The same turns and mirrors carry the whole set onto itself and the rows of a family onto each other. Which other rows belong to the same family as each row named below? List them in the order they appear above.
These 32 rows form 4 families of 8 rows each.
j_754: [ 2.21 -0.64  1.05 -1.54  1.14  2.71  1.47  0.21 -1.95 -0.31 -1.45 -0.01
 -1.92 -2.31 -1.23 -1.13 -0.75 -1.66 -3.32 -1.04  1.68 -1.56  1.00  1.75
  2.05 -3.26]
j_699: [-0.06  1.24 -2.61  2.40  0.26 -1.70 -0.72 -2.05  1.14 -3.80 -2.21 -2.94
  1.59  0.00  0.28 -1.75 -1.92 -1.44  0.07 -0.64  2.78 -1.73  1.21 -0.53
  0.51  0.44]
j_536: [ 0.05 -0.86  0.98 -3.04 -0.81 -0.89 -0.40  1.86  2.79  2.77  1.89  2.54
 -1.32 -1.32  0.39 -1.20  3.79 -0.99 -1.33 -0.99 -1.33  1.47 -0.39 -1.49
 -1.04 -1.64]
j_355: [-0.37  0.50 -2.50  1.32 -0.81 -0.07 -0.39 -1.37  1.03 -3.42 -2.61 -2.53
 -1.10  0.77 -0.47 -2.02 -1.56 -1.22  3.35 -0.56  2.66 -1.44  0.50  0.20
  1.98 -0.60]
j_618: [ 1.07  2.24 -0.63 -0.09  0.05 -0.44  2.15 -1.93 -0.89 -1.27 -0.27  1.24
  1.91  0.63 -2.95 -1.67  0.63 -1.65  1.24 -1.11 -0.19  1.47  2.47 -3.90
 -0.74 -0.55]
j_138: [ 1.53  1.60 -1.00  0.61  1.87  1.28 -0.51  1.16  3.74 -1.04 -0.82  0.71
  1.83  1.58  0.48  0.76  0.43 -4.59 -0.10 -0.58 -1.49  3.32  1.20  2.78
  1.05 -0.49]
j_157: [-0.66 -1.37 -1.04 -0.34  0.04 -1.10  0.10  0.90  1.01 -0.73 -1.53 -0.95
  2.09  0.69  2.06 -0.75  3.50 -0.46  2.22  2.56 -2.38 -0.91 -0.64 -4.77
 -0.27  2.17]
j_886: [ 0.34  1.57  0.72 -1.52 -1.20 -0.06  2.42 -0.59 -0.04 -1.72 -2.16  0.68
  0.57  1.66 -0.74 -1.40 -0.47 -1.59 -3.03 -2.28 -0.12 -0.64  2.10 -3.46
 -1.48 -1.68]
j_795: [-1.54 -2.62 -0.14 -0.77  0.25 -0.70 -0.18 -0.55 -2.01 -0.96  0.94 -0.28
 -0.95 -2.85  1.07 -1.80  0.65  1.82 -0.88  0.96  1.24 -4.64 -1.33 -4.14
  0.96 -1.08]
j_954: [-1.76  0.01 -1.54 -0.27  2.38 -1.80  1.96  1.44 -1.73 -0.96  1.34  1.66
 -2.84 -2.64  0.47 -0.76 -0.29  1.01  0.23 -1.75  2.18 -3.35 -1.25 -2.86
  0.70 -2.21]
j_238: [ 2.93 -0.98  1.46 -0.18  1.14  1.44 -2.00 -0.49  3.42 -0.11 -0.95 -2.42
  2.52  1.45  0.02 -1.32  1.81 -3.16  0.23  0.83 -2.14  2.62  1.00  1.65
  1.08  1.08]
j_957: [ 1.10 -0.16 -1.07  2.59  4.29  0.57  0.34 -0.91 -1.06 -3.89 -1.60 -3.27
  1.12  0.05  0.03 -1.01 -2.25 -1.19  1.75  0.02  1.33 -2.20  0.07  0.36
  2.81  0.50]
j_151: [ 0.93 -1.90 -1.93  1.72  3.43 -0.23 -3.44 -0.57  2.48  1.49  1.88 -2.64
  0.76 -2.58  0.80 -1.67  1.00 -1.30 -1.11  0.67  2.05 -1.79 -2.50  1.61
  3.01 -1.80]
j_256: [ 0.59 -1.58 -0.26 -2.45  1.87  2.98 -1.91  3.90  1.60  1.79  1.60  2.03
  0.49 -0.04  0.95 -1.23  2.21 -1.30 -1.85 -0.08 -2.96  0.78  0.42 -0.96
 -1.58 -2.73]
j_952: [ 2.38  0.03 -2.42 -0.40  1.02  0.40 -0.47 -0.54  3.19 -0.42 -2.74 -0.93
  1.10  2.12  0.04 -0.27 -1.52 -4.65  1.15  1.35 -2.46  1.75  0.13  1.86
  1.00 -0.86]
j_308: [-0.01 -2.16  1.40 -2.58  1.87  2.18 -0.01  2.61  0.49  1.79  2.29  3.37
 -0.69 -1.27  1.27  0.65  3.02 -1.32 -1.04  1.09 -3.01  0.45 -1.38 -0.83
  1.41 -2.13]
j_625: [ 0.12 -1.64 -1.54 -0.51  1.06 -1.76 -0.96 -0.57  3.39 -0.19  0.88 -1.51
  1.79  0.32  3.16  0.31  1.53 -3.16  2.13  1.22 -2.71 -0.85 -1.44 -4.30
  0.21  2.00]
j_804: [ 3.30  1.86  1.24 -0.26  1.40  0.64  1.84  0.09  0.04 -0.12  0.70  1.37
 -0.40 -0.30  0.10 -1.00 -1.44  0.64 -1.60 -0.76 -0.29 -0.46  0.78  4.24
  0.85 -3.69]
j_883: [-0.74  0.52 -0.74 -1.40 -1.64  1.22  1.23  0.17 -0.03 -1.84 -0.08  2.29
 -0.69  2.32 -1.13 -1.75  0.21 -1.67  0.00 -1.85 -2.25 -0.92  3.09 -3.41
 -1.82 -0.51]
j_613: [-0.18  0.70  0.44  0.27  1.10  2.29  0.32  1.22 -1.69 -1.78 -0.79  1.92
 -0.81 -1.57 -1.64 -1.36 -0.44  0.38 -3.07 -0.85  2.43 -0.47  1.28  2.93
  1.81 -3.63]
j_685: [-0.58  0.57 -0.86  2.17  0.32 -2.49  1.23 -3.22  0.10 -3.71 -1.48 -1.73
  0.38 -1.22  0.55  0.11 -1.09 -1.39  0.97  0.42  2.64 -2.10 -0.57 -0.43
  3.56  1.05]
j_79: [ 2.36  0.76 -1.64  0.86  2.74  1.70 -0.73  2.50  1.77  0.07 -1.87 -1.07
  1.09  2.02 -0.69  0.04  0.77 -2.97 -0.54  1.39  0.09  4.29  0.27  1.73
 -0.31 -0.96]
j_629: [ 0.63 -1.47 -0.39  1.14  3.84 -0.66 -1.95  0.39  1.71 -0.17  0.16 -1.88
  1.65 -3.61  2.69  0.68  0.88 -1.14 -0.89  2.20  1.96 -0.38 -3.23  2.11
  3.78 -1.20]
j_534: [-1.53 -0.32 -1.42  1.17  1.87 -2.58 -1.75  0.63  3.58 -0.74  1.61 -0.19
  2.22  1.23  2.11 -0.74  1.93 -0.77  3.37  0.49 -1.47  0.67 -1.32 -3.07
 -0.23  2.16]
j_326: [-0.15  0.96  1.58 -2.14 -0.47  0.33  3.15  1.34 -0.94 -2.54 -1.65  2.41
 -0.50  1.46  0.11 -0.23  0.20 -1.09  1.14 -1.30 -1.89  0.78  2.11 -2.81
 -1.16  0.76]
j_207: [-1.60 -1.70  1.30 -1.24  0.29 -1.58  0.46 -1.65 -0.19 -1.06  2.07  0.81
 -0.89 -3.17  1.58 -1.91  0.42  0.62  0.63 -1.96  0.11 -5.28 -0.59 -2.86
  2.10 -0.08]
j_779: [ 0.08 -3.23  0.54 -0.34  3.42  0.14 -2.17  2.86  2.56  0.17  0.61 -1.93
 -2.14 -1.88  3.43 -0.50  0.85 -0.48 -0.75  0.10  0.26 -2.19 -2.81  2.68
  2.50 -0.59]
j_215: [-0.33 -2.50 -1.79  1.30  3.49  0.49 -3.13  1.21  1.71 -0.25  2.31 -0.36
  0.31 -2.95  2.17  0.34  1.58 -1.18  2.16  2.62 -0.21 -0.57 -2.19  2.08
  3.46 -0.01]
j_570: [ 1.14 -1.44  2.16 -1.65  3.78  0.20  0.13  2.20  0.54  2.45  2.86  2.32
  1.36 -1.90  1.40  0.11  2.77 -1.14 -3.25  0.01 -2.42  0.54 -0.84 -1.44
 -0.18 -0.42]
j_83: [-2.36 -1.06  1.33  0.22  1.22  0.08 -0.21  1.12 -1.39 -1.52  2.83  1.30
 -0.23 -3.38  1.42 -0.75  2.58  1.96 -2.03 -1.01  2.19 -2.96 -0.24 -3.22
  0.99 -0.85]
j_848: [-2.15 -2.85 -1.33 -0.16  2.13 -1.04 -1.93  0.86  1.64 -1.02 -0.42 -2.11
  0.21 -0.93  0.32 -1.27  2.92 -2.80  2.06 -0.25  0.33 -0.23 -1.06 -5.46
  0.89  2.57]
j_594: [ 0.66  0.42 -0.06  0.08  2.28  1.59 -0.79 -0.28  0.71 -1.28  1.59  1.28
 -1.17 -1.92 -0.61 -0.28 -2.34 -2.25 -3.14 -2.20  2.09 -0.35  0.53  3.44
  2.19 -3.82]

Same family as j_79: j_754, j_355, j_151, j_534, j_326, j_207, j_570
Same family as j_536: j_618, j_954, j_238, j_957, j_804, j_779, j_848
Same family as j_256: j_157, j_886, j_952, j_685, j_215, j_83, j_594

The same turns and mirrors carry the whole set onto itself and the rows of a family onto each other. Which other rows belong to the same family as each row named below? List them in the order they appear above.
These 32 rows form 4 families of 8 rows each.
j_14: [-0.30 -1.84  0.79 -1.39 -2.43  0.79 -1.34 -2.53 -2.20 -0.89]
j_276: [-1.68 -0.56 -0.48 -3.97  0.85  0.99 -0.94  2.64 -0.38 -1.28]
j_401: [ 1.55 -1.54  2.54  0.13  0.05  1.63 -1.35 -1.20  0.27 -0.45]
j_980: [-0.97  1.49  1.01  1.04 -3.77 -0.64  3.70  0.56  1.08  1.19]
j_972: [-0.24 -2.17  0.57  1.56 -1.03 -1.21  3.86 -1.40  0.25 -2.61]
j_892: [-0.18 -2.37  1.39  0.10 -3.13  3.26  0.42  1.42  0.26  0.11]
j_800: [-0.29 -1.62  2.90 -1.12 -2.63  1.50 -1.43 -1.80 -0.15 -0.28]
j_867: [-0.82 -0.50  3.16  0.26 -1.72  3.51  0.61  0.76  0.14  0.03]
j_51: [-0.71  1.57 -0.33 -4.88 -0.82  1.55  0.38  1.41 -1.50 -1.29]
j_291: [ 1.08 -1.06 -1.87 -4.82 -0.31 -0.02 -1.09  0.41 -0.42  0.24]
j_784: [ 0.59 -0.10 -3.66 -1.91 -0.45 -3.22  2.58 -0.23  0.85 -1.07]
j_584: [ 1.00 -1.49 -0.68  2.29 -2.25 -1.48  2.09 -1.92  0.41 -1.89]
j_915: [-0.43  0.43  0.40  1.85 -3.31 -1.09  3.17 -2.02  1.94  0.87]
j_431: [ 1.86  1.47 -1.25 -4.27 -0.61  0.99 -0.92  0.67 -0.20  1.20]
j_602: [ 0.72 -0.26 -1.53  2.61 -2.67 -1.32  0.58 -0.43 -0.65 -2.79]
j_842: [-1.24  0.85  1.64  2.26 -1.94 -0.46  4.12 -0.49  1.56 -0.33]
j_387: [ 0.52 -0.64  1.44  2.24 -0.49 -0.88  3.62 -1.05  2.25  0.37]
j_220: [-2.65  0.26  0.80 -3.26  1.83  1.75 -0.11  1.44  1.13 -1.20]
j_605: [-1.44  1.25  0.76 -4.47  0.51  1.95  0.23  2.16  0.31  0.14]
j_81: [-0.77  0.50 -4.04 -0.91 -0.10 -2.13  2.89  1.86  1.24 -0.59]
j_966: [ 0.06 -1.06 -0.86 -4.74 -0.48  0.11 -0.48  1.78  0.64  2.28]
j_380: [-1.50  3.50  0.11 -2.15 -0.08 -2.08  1.57  0.14  2.87 -0.06]
j_679: [-1.52  0.60 -0.42 -3.33  0.17 -2.88  4.31 -0.58  0.60 -0.72]
j_443: [-1.97  2.27 -1.57 -2.10  0.64 -3.30  1.81 -0.73  1.35 -0.55]
j_424: [ 0.46 -2.48 -1.42 -4.66 -0.37 -0.51 -0.24 -0.95  0.94  1.42]
j_850: [-2.04  2.60 -0.88 -2.66  0.24 -2.16  3.65  0.90  1.68 -0.18]
j_614: [-2.18 -1.67  1.79  0.13 -1.79  3.21  2.01  1.67 -0.59  0.01]
j_918: [ 0.10  0.77 -3.24 -2.83 -1.63 -1.86  4.23  0.60 -0.22 -0.97]
j_471: [ 1.52 -2.47  1.03 -0.41 -2.01  1.95 -1.62 -1.35 -1.06 -0.61]
j_222: [ 1.38  0.20  1.43  0.77 -1.44  3.68 -0.23  1.06  0.17 -0.25]
j_94: [ 1.38 -0.90 -3.66 -0.94 -0.54 -2.36  1.75  1.21  2.53 -0.48]
j_977: [-1.22  0.00 -0.36  2.52 -2.25 -0.74  1.86 -1.72  0.54 -3.05]

Same family as j_605: j_867, j_291, j_784, j_584, j_842, j_850, j_471
Same family as j_892: j_276, j_800, j_915, j_81, j_966, j_443, j_977

The same turns and mirrors carry the whole set onto itself and the rows of a family onto each other. Which other rows belong to the same family as each row named below? List them in the order they appear above.
These 18 rows form 6 families of 3 rows each.
j_910: [-1.32 -2.14  3.75 -4.04 -4.17 -1.77  1.54 -1.33  1.29  2.50 -3.55 -1.76
 -4.48  2.04 -3.25 -4.15 -0.98 -3.12  0.03 -0.02  4.93  4.49 -1.85 -2.84
  2.90]
j_214: [-0.07  0.63  1.59 -1.91 -3.93  2.53  2.48 -2.73 -0.63 -1.98 -4.46 -2.54
 -3.59 -2.49  0.73 -1.53 -0.66 -1.72 -0.34 -0.99  1.39 -1.94  3.45 -1.85
  1.84]
j_386: [-1.70 -0.21  3.43 -4.07 -3.82 -1.70  1.73 -0.77  3.18  2.00 -2.54 -0.31
 -3.13  0.41 -3.25 -3.10 -0.74 -2.28 -0.21  0.65  5.05  4.59 -1.64 -3.25
  3.25]
j_470: [-1.19 -2.12  2.61 -4.63 -4.13 -0.68  0.98 -1.32  1.92  2.86 -3.94 -0.51
 -4.71  0.20 -3.97 -2.38 -0.46 -1.96  0.32  0.31  4.15  5.27 -2.13 -2.03
  3.99]
j_366: [-0.33 -0.91  0.11 -2.88 -4.54  2.25  1.87 -3.37 -0.30 -0.79 -4.92 -3.78
 -3.15 -3.16 -0.01 -1.83 -0.47 -2.15 -1.14  0.72  2.04 -2.23  3.92 -1.35
  1.39]
j_676: [-0.77 -0.78  0.20 -2.94 -5.02  2.28  2.32 -2.57 -0.33 -2.26 -5.72 -2.59
 -3.64 -2.25 -0.32 -2.22 -0.66 -1.32 -0.53 -1.30  1.39 -2.33  3.23 -1.86
  1.02]
j_504: [-0.64 -0.87  2.23 -3.08 -4.07 -0.87  1.56 -1.38  2.11  3.54 -3.32 -0.42
 -4.03  1.10 -3.90 -3.66 -0.98 -2.46  0.23 -0.35  4.97  4.82 -2.66 -2.13
  3.09]
j_752: [-0.97 -0.69  0.32 -2.01 -4.49  2.01  2.93 -2.55  0.07 -2.49 -5.90 -2.90
 -2.90 -1.70 -1.31 -1.50 -1.02 -1.80 -1.75 -1.38  1.31 -2.10  3.13 -2.38
  0.21]
j_362: [-4.72 -2.98  3.26 -2.56  1.52  0.94  0.43 -1.31 -1.21  3.83 -1.12 -0.66
  0.49 -0.54 -2.21 -4.17  2.85  0.39 -2.97 -2.14  0.89  1.09  1.60  0.16
  1.13]
j_630: [-3.08 -3.21  2.16 -2.48  0.90  1.05 -0.05 -0.36 -3.27  4.41 -1.91 -0.76
  0.86 -0.30 -1.49 -4.46  2.11  0.38 -2.86 -1.70  0.82  0.22  0.58  0.66
  0.42]
j_233: [-0.29 -1.05  3.56 -3.02 -2.67 -1.01  1.50 -1.55  1.30  2.59 -2.94  0.01
 -5.58  0.60 -3.49 -3.66 -0.99 -1.99  0.05  0.26  4.20  5.28 -1.99 -2.91
  3.51]
j_358: [-4.28 -4.02  2.26 -1.42  1.22  1.85  0.17 -0.85 -2.06  4.90 -2.49 -0.23
  0.69  0.00 -1.58 -3.55  2.13 -1.33 -2.44 -1.95  1.29  0.35  0.67 -0.69
 -0.55]
j_814: [-0.23  0.15  0.09 -3.19 -3.70  1.56  1.89 -2.68  0.37 -2.01 -5.33 -2.17
 -2.35 -1.45  0.21 -1.34 -0.92 -2.66 -1.14 -1.53  1.42 -2.44  3.97 -0.89
  1.06]
j_193: [-4.24 -3.55  2.57 -2.75  0.64  0.43  0.90 -0.62 -3.61  4.06 -2.18 -1.37
  0.79 -0.34 -1.67 -4.82  2.31  0.01 -2.86 -1.28  1.01 -0.71 -0.19  0.26
  1.58]
j_460: [-0.47 -1.45  1.79 -2.63 -4.05 -0.79  0.91 -1.22  2.20  2.88 -2.97 -0.58
 -3.29  0.53 -4.66 -3.64 -0.13 -3.28  0.50  0.74  4.82  5.08 -1.95 -1.59
  3.60]
j_581: [-3.11 -3.11  3.68 -1.43  1.07  1.42  0.08 -1.13 -3.51  4.15 -0.87  0.45
  0.26 -0.71 -1.81 -4.08  1.59  0.55 -1.84 -1.78  1.41 -0.24  0.82 -0.66
  0.21]
j_330: [-3.66 -3.45  3.80 -2.57 -0.13  0.89  1.28 -1.11 -2.36  5.31 -2.07 -0.20
  1.12 -0.64 -2.34 -5.21  1.47  0.24 -2.63 -1.95  1.00 -0.47  0.43  0.21
 -0.22]
j_75: [-1.43 -0.73  1.29 -2.59 -3.81  1.10  1.66 -4.08  1.27 -2.54 -4.88 -2.59
 -2.49 -3.28 -0.12 -2.12 -0.45 -0.92 -0.60 -0.37  0.73 -2.72  3.07 -1.89
  1.05]

Same family as j_75: j_386, j_362
Same family as j_676: j_504, j_630
Same family as j_460: j_752, j_193
Same family as j_470: j_814, j_330

